W =
[[122, 136, 131, 123, 128, 107, 123],
 [124, 143, 131, 126, 122, 107, 122],
 [123, 143, 127, 128, 134, 117, 116],
 [125, 149, 130, 131, 127, 113, 116],
 [133, 132, 136, 120, 124, 126, 130],
 [125, 146, 131, 128, 128, 108, 121],
 [129, 132, 126, 140, 130, 131, 126],
 [126, 149, 130, 131, 124, 112, 116]]
The fifth-last entry, reading row by row?
Answer: 130
The 1st entry, reading row by row: 122
The smallest entry in the first row is 107
The bottom-left entry -> 126
The top-right entry: 123
The entry in the bottom-right corner is 116
The third entry in reading order: 131
The largest entry in the last row: 149
The entry just left of 108: 128
The fourth entry in reading order: 123
The second-last entry, reading row by row -> 112
The largest entry in the first row: 136
The 2nd entry on the diagonal from the top-right corner is 107
The 2nd entry on the main diagonal: 143
The entry directly above 140?
Answer: 128
The 3rd entry on the main diagonal?
Answer: 127
The entry just left of 134?
Answer: 128
The entry directly below 108?
Answer: 131
The fourth entry from the end, reading row by row is 131
The entry directly below 133 is 125

[[150 112 145 106 103 140 131 118 106 104 122 133 122 111 142 138]
 [127 115 128 121 133 137 102 136 144 142 103 103 147 127 129 136]
 [118 130 125 111 120 123 138 122 152 126 137 124 116 121 117 108]
 [126 115 140 118 122 120 143 132 134 114 131 138 137 123 152 137]
 [111 100 130 132 126 103 120 137 127 134 129 130 143 125 123 123]
 [113 116 150 100 138 145 135 143 121 101 143 153 153 115 144 143]]
Indices start at 0.
Find the entry in the bottom-right corner.
Answer: 143
The entry in row 0 and column 1 -> 112
The entry in the bottom-left corner -> 113
Find the entry at row 2, column 1.
Answer: 130
Find the top-left entry.
Answer: 150
Find the entry at row 2, column 0.
Answer: 118
The entry directly above 113 -> 111
Find the top-right entry.
Answer: 138
The entry in row 1 and column 2 is 128
Find the entry at row 0, column 2.
Answer: 145
The entry in row 1 and column 0 is 127
Find the entry just left of 101.
Answer: 121
Find the entry in row 1 and column 1.
Answer: 115

X =
[[107 126 120 134 152]
 [110 125 130 111 127]
 [135 134 112 132 119]
 [126 129 141 123 119]
 [113 134 122 119 135]
 [114 126 132 123 125]
 [109 129 122 129 134]
 [121 127 136 134 137]
 [134 124 126 139 112]
 [128 118 115 128 127]
 [125 124 135 116 151]
 [132 126 135 135 123]]
Rows and columns are numbered from 0.
Find the entry directly below 121.
134
Find the bottom-right entry.
123
Find the top-left entry.
107
Find the largest entry.
152
The entry in row 0 and column 2 is 120
The entry in row 1 and column 1 -> 125
The entry just left of the largest entry -> 134
The bottom-left entry: 132
The entry directly above 115: 126
The entry at row 1, column 0 is 110
The entry just right of the smallest entry: 126
Find the entry directly below 130.
112
The entry just left of 141: 129
Find the entry directly below 141.
122
The entry just left of 137 is 134
The entry directly above 136 -> 122

143  143  143  141  144  142  142
143  143  143  142  145  145  142
143  143  143  142  144  140  148
143  143  143  142  144  142  142
143  152  143  143  141  144  142
143  143  143  142  144  142  142
143  143  143  142  144  142  141
143  143  143  142  144  140  145
143  143  141  142  144  142  144
143  142  143  142  144  142  142
143  143  143  142  141  142  141
143  143  143  141  144  142  142
143  141  143  142  144  142  142
143  143  143  142  144  142  142
The entry just right of the largest entry is 143
Read off the 2nd entry on the main diagonal.
143
Read off the entry in the top-left corner.
143
Read off the third entry on the diagonal from the top-right corner.
144
Read off the second entry in reading order.
143
Read off the entry directly below the largest entry.
143
Read off the entry in the bottom-left corner.
143
Read off the maximum.
152
Read off the entry directly above the largest entry.
143
The last entry of the largest entry's row: 142
Read off the fourth entry in reading order.
141
The third entry, reading row by row -> 143
The entry in the top-right corner is 142
The 5th entry from the end, reading row by row -> 143
Read off the 2nd entry from the end, reading row by row.
142
Read off the bottom-right entry.
142
Read off the 5th entry, reading row by row.
144
Read off the third entry from the end, reading row by row.
144
Read off the 4th-last entry, reading row by row.
142

[[136 114 127 143 143 121 122 128 117]
 [135 142 115 116 120 130 141 122 138]
 [106 138 139 131 129 126 127 125 116]
 [132 113 137 128 126 136 114 135 133]
 [130 145 116 115 116 128 142 120 137]
 [134 112 129 145 142 122 123 128 116]
 [132 147 117 111 115 133 143 122 140]
 [130 146 117 113 116 131 142 121 138]
 [108 142 138 127 128 129 127 126 119]
 [133 145 116 113 116 131 142 122 139]
 [133 112 130 144 141 123 123 128 118]
 [139 123 123 133 137 125 129 126 121]
 [114 145 133 117 120 133 137 127 130]
 [117 145 124 118 119 129 138 121 133]
 [109 141 132 125 123 129 132 123 126]
 [133 109 134 142 139 125 115 133 120]]
Rows and columns are numbered from 0.
The entry directly above the smallest entry is 135
Which number is the entry in row 0 and column 2? 127
The entry in row 2 and column 0: 106
Which number is the top entry of the column that holds the smallest entry? 136
The entry directly above the largest entry -> 112
Which number is the entry at row 1, column 2? 115
Which number is the maximum? 147
Which number is the entry in the bottom-right corner? 120
Which number is the entry at row 0, column 1? 114
The top-right entry: 117
The entry in row 2 and column 2 is 139
The bottom entry of the column that holds the smallest entry: 133
The entry directly below 111 -> 113
The entry just left of the largest entry -> 132
Which number is the entry just right of the smallest entry? 138

a =
[[130 125 132 132 135 127]
 [137 124 131 125 125 103]
 [136 123 134 147 123 131]
 [136 121 129 124 127 117]]
Indices start at 0.
The entry at row 1, column 0: 137
Which number is the entry in row 0 and column 2?
Answer: 132
The smallest entry: 103
Which number is the bottom-left entry?
Answer: 136
The top-right entry: 127
The largest entry is 147
The entry at row 0, column 0 is 130
The entry directly above the largest entry: 125
The entry just left of 147: 134

Read these off the row that follows.
1) Find the second entry from the right.
2) Find the entry just right of 105.
3) Find the last entry.
[105 140 127 128 128 128 126 127 128]
1) 127
2) 140
3) 128
